T: rows in 3 groups, each row roughly a mix of its group's directions
T (77 x 10)
[[ 0.94 -1.14 -1.45 -0.03  1.67  1.37  3.77 -0.34 -2.49 -1.53]
 [ 3.26 -2.05  2.76  0.82  0.75 -0.22 -2.15  1.46 -1.01  0.53]
 [ 0.86 -0.99  1.67  1.87  2.39  2.15  1.37  0.75  3.13  1.14]
 [-0.28 -1.03 -2.65 -1.60 -1.02  2.21  2.56 -1.07 -2.40  1.32]
 [ 2.45 -1.75  1.30 -0.50 -0.75  2.81 -2.39 -1.18  2.10  0.94]
 [-0.15  0.36 -0.42 -1.06 -2.50 -2.28 -1.44 -0.36 -3.48 -2.15]
 [-2.18  2.17 -1.49  0.30  0.90 -2.97  1.86 -0.17 -2.19 -1.47]
 [-0.26  0.60  2.85  1.13  1.50 -2.87 -2.52  1.61  1.14 -1.14]
 [ 2.63 -2.10  2.78  1.02  0.70 -0.82 -2.66  1.41 -1.03  0.65]
 [-0.07  0.90  1.89  0.33 -1.21 -3.03 -3.37 -0.18  1.94  1.26]
 [-2.36  2.40 -2.62  0.08  0.04  0.06  3.00 -1.69  1.04 -0.83]
 [ 0.31  0.51  1.20  0.68 -2.38 -1.57 -4.22  0.72  1.76 -0.22]
 [-0.24  0.90 -3.24 -1.27  0.60 -2.12 -1.12 -2.29 -0.25 -2.72]
 [ 0.21 -0.73  3.50  0.73 -1.37  2.18  0.04  2.04  0.44  2.73]
 [-0.23 -0.81  3.62  0.75 -0.98  1.63  0.62  2.09  0.66  2.94]
 [-0.89 -0.02  1.15  0.61  2.09  2.22  0.99  0.38  3.38  2.73]
 [ 0.39 -1.02  3.06  1.13 -0.81  2.27  0.77  2.59  0.21  2.63]
 [ 2.90 -1.91  2.77  1.30 -0.12 -0.31 -3.00  0.90  0.08  0.68]
 [ 0.70 -0.46  3.60  0.85 -1.35  2.68 -0.20  1.49  0.25  2.47]
 [-0.16 -0.51  2.88  1.75  0.89  1.80 -0.66  1.11  3.55  1.37]
 [ 0.44  0.47 -3.68 -0.42  1.65 -1.49 -0.03 -2.18 -0.58 -2.77]
 [-2.75  1.91 -3.02 -0.85  0.03  0.06  2.95 -1.24  0.09 -0.76]
 [-2.47  1.59 -3.34 -0.90 -0.21  0.31  2.93 -1.38 -0.03 -0.78]
 [ 0.14 -0.24 -1.15  0.60  2.28  2.80  1.43  0.41  3.29  1.99]
 [ 0.52 -1.17 -2.92 -0.65 -0.59  1.92  2.76 -1.47 -2.54  1.01]
 [ 0.11 -0.99 -1.64  0.05  1.79  3.56  3.41  0.38 -0.53 -0.40]
 [-0.51  0.37 -0.83 -1.47 -1.85 -2.01 -0.24 -0.69 -4.13 -1.88]
 [ 3.47 -2.46  1.87  0.38 -0.60  0.55 -2.81  1.07 -0.32  0.51]
 [ 0.28  0.20  0.44  1.04  1.65  1.05 -0.39  0.30  4.45  2.56]
 [ 3.07 -2.50  2.31  1.03 -0.14 -0.10 -2.73  0.95 -0.75  0.90]
 [ 1.19 -1.56 -2.66 -0.84 -0.85  2.36  2.38 -1.23 -2.39  1.04]
 [-0.37 -2.06 -1.51 -1.14 -0.59  1.42  1.73 -0.62 -3.77  1.97]
 [-2.94  1.78 -3.00  0.27 -0.91 -0.22  2.11 -2.14  0.93 -0.39]
 [-2.24  0.95 -1.82  0.46  1.05 -2.91  2.49  1.73 -1.64 -0.95]
 [ 0.65  1.22  2.93  0.76  0.33 -1.02 -2.57  1.32  3.21 -0.96]
 [-0.03 -0.42  3.61  1.27 -0.78  1.95  1.10  1.96  0.03  2.76]
 [ 0.06 -0.39 -0.11  0.99  1.99  3.05  1.03  0.76  3.53  1.82]
 [ 0.12 -0.78  0.48  1.37  1.49  3.76  0.76  1.26  3.13  0.91]
 [-0.28  0.38 -0.28 -1.43 -0.85 -3.00  0.63 -1.28 -4.03 -1.20]
 [ 1.89 -1.55  2.06 -0.61 -0.88  2.57 -2.26 -1.20  2.28  1.46]
 [ 0.18 -1.40  0.49  0.17  1.18  2.06  3.59  0.16 -2.81 -1.76]
 [ 2.70 -2.03  2.98 -0.39  0.51  0.23 -2.33  2.02 -1.02  0.75]
 [ 1.94 -1.41  2.06 -0.48 -1.49  2.92 -2.36 -0.32  1.75  1.46]
 [ 2.66 -1.88  3.32  0.72  0.01  0.28 -2.50  1.25 -0.32  1.29]
 [-1.77  1.51 -2.17  0.69  1.31 -2.51  2.35  0.55 -2.23 -1.56]
 [ 0.14 -0.94  1.85  0.09  2.02 -0.65  3.77 -0.84 -2.78 -0.61]
 [ 1.73 -1.71  1.82 -0.96 -0.82  2.08 -2.38 -1.39  2.69  1.35]
 [ 0.99 -1.00  2.73  0.66 -0.26 -2.41  0.89 -0.47 -3.20 -2.20]
 [ 0.06 -1.02 -3.11 -0.98 -0.81  1.95  2.66 -1.45 -2.39  0.89]
 [-0.41 -0.93 -2.10 -2.05 -0.02  1.78  2.78 -0.34 -3.19  1.03]
 [ 0.40 -1.23  3.37  0.69 -0.97  2.16  0.22  1.97  0.97  2.80]
 [-1.39  0.10 -1.77 -1.80 -0.01  1.21  2.62 -0.59 -3.76 -0.86]
 [-1.18  0.19 -1.16 -1.83  0.88 -0.35  3.20 -1.21 -3.62 -0.10]
 [-1.81  1.53  3.16  2.01  1.60 -2.68 -1.01  0.62  1.02  0.10]
 [ 1.95 -1.64  1.61 -0.83 -1.34  2.62 -2.66 -0.51  2.11  1.25]
 [-0.39 -0.32 -1.92 -0.97  2.10  1.79  4.00 -0.61 -1.73  0.14]
 [-0.70  0.73 -3.46 -1.37  0.46 -2.54 -1.00 -1.41 -0.21 -2.69]
 [ 0.29  1.22 -3.30 -0.18  1.31 -1.34  0.08 -2.45 -1.31 -2.85]
 [-2.22  2.13 -3.00 -0.80 -0.10  0.60  3.02 -1.30  0.70 -1.00]
 [ 0.53 -1.60 -3.10 -0.86 -1.92  2.32  1.55 -1.65 -1.70  1.23]
 [-0.24 -0.19  3.84  0.28 -1.90  1.73 -0.49  1.75  0.49  2.60]
 [ 0.19 -0.69 -2.25 -1.50 -0.24  2.39  3.15 -0.81 -2.52  1.12]
 [-0.77  0.96 -3.33 -0.92  1.15 -2.71 -0.06 -1.77 -0.43 -2.53]
 [ 3.22 -2.45  2.21  1.49 -0.33  0.03 -2.57  0.57 -0.60  0.98]
 [ 1.49  0.06  1.46  1.66 -0.62 -1.57 -3.16  0.53  3.38  0.46]
 [ 0.11  1.44  3.55  1.01  1.52 -1.56 -1.77  1.55  2.26 -0.82]
 [-2.96  1.93 -3.14 -1.12 -0.46  0.09  2.31 -1.21  0.57 -0.91]
 [-2.03  1.79 -1.17  0.92  1.53 -2.61  2.85  0.05 -2.02 -0.94]
 [ 0.75 -0.15 -3.73 -0.79  1.56 -1.27 -0.55 -2.31  0.26 -2.64]
 [-0.62  0.52 -0.04  0.48  1.19  1.64 -0.69  0.47  4.31  2.76]
 [ 0.26  0.07 -1.55  0.05  3.06  1.40  2.51 -0.56  2.42  2.36]
 [-0.60  0.98  3.32  0.06  0.62 -1.69 -2.80  1.87  2.12 -0.65]
 [-3.33  1.87 -2.87  0.06 -0.43 -0.66  2.12 -1.74  0.61 -0.70]
 [ 0.00  0.83 -3.27 -0.93  1.08 -1.93 -0.76 -2.56 -0.29 -2.74]
 [-1.43  2.06  1.52 -1.16  0.88 -1.62 -1.79  1.89  2.65 -2.17]
 [ 0.38 -1.45  3.17  1.13  0.24  1.86  1.49  1.57  1.11  2.97]
 [ 0.53 -0.83 -1.98 -0.49  1.68  1.57  3.76 -0.48 -2.39 -1.16]]
which group is each row in? (one row of each group first)
[ 0.64 -0.25  0.42 -0.46 -1.39 -2.56  0.01 -0.67 -3.96 -2.52] => <78>
[-2.61  2.83 -2.06  0.13  0.56 -0.38  2.79 -1.17  1.29 -1.22] => <10>
[-2.09  1.76 -1.67  0.52  1.23 -2.89  2.29  0.21 -2.06 -1.38] => <120>

[-0.67 -0.73  2.73  0.58 -1.53  1.16  0.54  3.55  0.22  2.53] => <120>
[ 0.62 -0.30  1.66  1.44  2.43  0.53  0.69  0.09  3.83  2.28] => <78>
[-0.89  1.46  0.54 -1.31 -0.02 -4.39 -0.74 -1.74 -0.43  1.97] => <78>
[ 0.49 -0.05 -3.42 -1.73 -0.17 -1.30 -2.34 -1.61  0.57 -2.61] => <120>
[ 0.48 -1.38  2.29  1.56 -0.15  2.19  1.62  3.05 -0.01  2.30] => <120>
[-0.18 -0.47  3.17  1.04 -1.33  1.76  0.78  2.94 -0.26  2.50] => <120>
